(in the rows, 128 means zero)
The rows of A fall into 4 groups, which share some directions, and each row is roughly a mix of its group's hidden directions, except some rows that fit no group.
A, 145 rows:
[[144 121 120 178 103 131 170 135 161 134]
 [115 108 140 124 146 127 144 173  89  88]
 [103 137 163  94 109 129 125  76 112 120]
 [124 126  97 165 131 152 122  84 159 104]
 [138 131 102 179 135 139 133  87 160 142]
 [116 113 166  73 130 143 160 130 128 109]
 [142 132 106 161 147  91 100 166 139 153]
 [105 122 165  81 107 130 136 101  95 130]
 [123 132 121 157 113 168 139  69 117 126]
 [ 89 133 106 133 135 116  80 128  85 134]
 [149 162 102 169  99 108  98 120 142 135]
 [ 92  86 105 144 128 154 155 112 142 101]
 [159 157 107 126 107 112 116 179 104 141]
 [119 109 160  96 124 125 149 181 151 115]
 [120 102 125 112 159 141 173 174 134 122]
 [129 170 180 125  98 136 120 117 101 120]
 [133 112 145  98 138 113 157 189 126 135]
 [166 146 103 140 160 107 122  93 115 161]
 [126 134 175  80 111 130 125  91 122 140]
 [130  97 144  90 172 129 167 135 144 132]
 [113 118 186  92 140 135 131  91 127 128]
 [135 108 110 131 163 142 160 183 141 125]
 [143 153 147 155  76 136 139  99 104 138]
 [137 139 118 156 149 112  85  90 165 131]
 [134 121  99 167 133 110 116 183 119 150]
 [128 129 175 125 111 154 170  96 146 114]
 [157 140 122 162 143 157 135  77 124 153]
 [121 114 145 138 109 162 154  70 116 137]
 [147 154  98 159 126 144  78 141 151 112]
 [162 145 117 149 119 107 149 185 111 133]
 [115 112 138 120 130 181 168  95 133 111]
 [ 91  92 149 132 123 146 127 103 131  79]
 [ 92 128  87 163 114 154 142 130 108 100]
 [114 160 139 133 135 110 107  67 150 130]
 [127 125 114 132 121  92 100 192 134 129]
 [158 161 147 137  84 128 128  93 132 158]
 [121 103 160 121 125 144 171  90 107 156]
 [136 138  66 160 138 113 104 150 123 134]
 [124 132  70 158 124 148 120 113 149  98]
 [119 108 118 114 172 129 143 144 174  94]
 [170 155  96 167 115 120  98 129 127 146]
 [145 135 178  85 101 118 148 138 123 149]
 [136 139 132  92 145 126 102 169 164  97]
 [122 134 103 133  86 127  82  94 149 145]
 [138 104  91 144 172 151 149 156 149 124]
 [146 109  92 157 153 135 162 169 140 131]
 [167 161 102 141 128 103 102 153 120 160]
 [124 110 119 108 148 112 146 194 142 115]
 [111 114 109 129 142 112 117 198 132 117]
 [137 117 187  93 136 130 111 135 133 161]
 [162 159 139 106 162 130 126  81 145 128]
 [141 120 149 102 158 100 146 178 111 147]
 [135 147  75 179 129 128 108 137 123 136]
 [142 126 108 145 131 139 103 126 192 101]
 [124 148 100 163 111 104  72 133 133 129]
 [143 174 129 118 114 109  78 149 111 143]
 [158 151 122 155  74 116 110 117 107 146]
 [146 151 145 144  94 137 151  88 106 162]
 [142 120  81 111 164 150 125 170 123 116]
 [138 120 109 128 155 120 123 192 120  97]
 [118 130 178  78 110 119 130 114 101 122]
 [143 108 143 112 124 153 174  81 147 120]
 [121 123 138 146 132 157 175  89 115 163]
 [149 148 151  86 121 118 118 182 125 113]
 [130 124  96 102 169 126  99 161 142  98]
 [139 135 122  95 136 109 141 191 105 116]
 [112 124 175 100 113 131 149  85 109 148]
 [157 124  96 134 153 153 155 140 168  99]
 [103 121 172  77 129 133 141 109 102 125]
 [140 138 172 107 103 141 152  86 107 144]
 [ 91 146 166 104 100 117 126  87 117 128]
 [131 116  79 178 132 138 133 107 156 133]
 [150 103  92 158 125 105 148 174 140 137]
 [ 91  89 142  84 141 152 144 110 143 127]
 [115 118  76 152 149 116 110 172 125 127]
 [139 161 110 159  91 106  84 121 125 138]
 [101 132 128  98 119 150 120 123  67 149]
 [ 83 110 163 111 133 144 153  98 104 143]
 [ 80 141  99 119 133 134  84 124  97 135]
 [123 111 132 145 105 158 176  91 153 124]
 [113  90 129 117 149 149 176 116 163 116]
 [115 119 154  82 130 131 105 137  75 131]
 [135 133  94 179 158 143 117 124 160 148]
 [114 105  85 166 142 144 124 110 165 110]
 [ 99  98 104 112 147 167 156 100 125 108]
 [122 121  69 177 129 135 138 120 126 145]
 [126 131  87 176 153 117  97 139 148 113]
 [152 155  92 152 107 104  99 161 147 126]
 [180 146 125  81 157 138 132 128 121 118]
 [109 105  98 123 171 116 118 172 108 113]
 [140 129 176  97 103 143 164 100 123 139]
 [ 78 114 149 112 124 124  92 165 119 111]
 [142 125  88 155 155 121 117 153 173 108]
 [154 124 107 150 156 115 128 142 185 105]
 [136 121  79 159 168 117 116 142 159 120]
 [149 130 150  77 136  92 118 147 159 117]
 [113 107 176  80 141 129 157 130 122 140]
 [153 107  91 144 163 159 141 159 113 145]
 [125 152 110 184 124 151 134  89 143 137]
 [147 128 165 109 110 112 147 175 162 126]
 [110 115 163 109 131 152 141  71 110 135]
 [153 153 113 108 108 105  79 156 119 109]
 [142 158 160  84 102 115 113 105 101 140]
 [104 102 159  76 132 118 147 131  96 135]
 [116 114 155 160 145 132 122  85 105 169]
 [132 119 170 111 111 152 163  83 141 134]
 [133 122  70 177 138 124 116 121 134 143]
 [123 114  96 146 153 127 128 166 168  94]
 [138 131 163 115 124 161 131  67 133 136]
 [115 134 138  84 101 149 119  81 147 109]
 [140 153 149 130 107 131  84  75 129 137]
 [113 113 179  80 149 128 145 129 108 128]
 [136 133 165 129 116 146 138  63 142 131]
 [164 134 105 179 103 119 136 148 157 130]
 [138 136 112 154 130 176 144  76 134 116]
 [134 125 111 171 134 135 114  75 159 143]
 [149 130 152  80 115 127 135 173 149 106]
 [107 113 106 140 159 127  84 148 140  86]
 [ 89  97  94 140 176 124 120 134 114 119]
 [120 153 111 137  98 135  82  80 131 122]
 [107 130 111 128 144 108 114 197 119 122]
 [153 147 156  85 124 138 162 147 162 137]
 [104 127 171  78 119 123 153 110 134 105]
 [129  98 134 107 149 155 187 137 143 116]
 [153 152 121 131 113 139 107 112  75 165]
 [110 114 123 114 146 129 131 200 134 117]
 [130 117 173  96 119 146 167  95 118 142]
 [ 93 120 161 100 148 149 120 174 114 133]
 [105 118 152 117 106 148 154  71 110 126]
 [ 93 108  92 137 160 156  96 139 106 123]
 [183 151  90 158 117 135 124 138 124 146]
 [137 143 116  99 108 129  89 153  77 132]
 [132 137 164  83 111 114 145 134  91 157]
 [135 126 139 119 118 157 154  62 137 116]
 [121 153 139  72 109 118  97 129  99 112]
 [100 101 158 100 132 134 170  98 110 143]
 [117 147 121 119  86 125 100  91 142  86]
 [150 132 142 107 130 134 128 179 157  85]
 [137 142 176 118  94 124 150  89 110 145]
 [144 114  80 164 162 118 142 151 141 145]
 [130 134 173 102 117 116 148 102  92 161]
 [135 153 171 120  79 135 129  92 118 139]
 [144 132  92 182 123 114 102 148 154 129]
 [118 124 173  79 137 118 140 149  94 123]
 [171 124 138 146  97 141 100  96 162 139]]

One row of each group comes first, with its name. Which group is each row after those in?
[119  93 121  96 159 139 136 177 128 104]	F
[115 107 175 100 136 109 129 172 147 138]	K
[121 106 103 147 151 164 182 143 126 119]	Z
[ 97  77 143 119 153 137 144 118 135  90]	E

[155 163 119 128  92 110  82 131 102 135]	F
[123 128 172  97 100 148 148  88 114 136]	K
[ 79 117 119 132 160 112  99 125 162 104]	F
[121 100 157 141 136 134 108  91 158  85]	E
[120 135 173  77 102 133 144 106 128 146]	E
[119 104 102 150 157 115 105 166 163 105]	F
[115 149  99 144 101  82  91 144 114 117]	Z
[106 134 128 151 111  93  66 134 128 124]	F
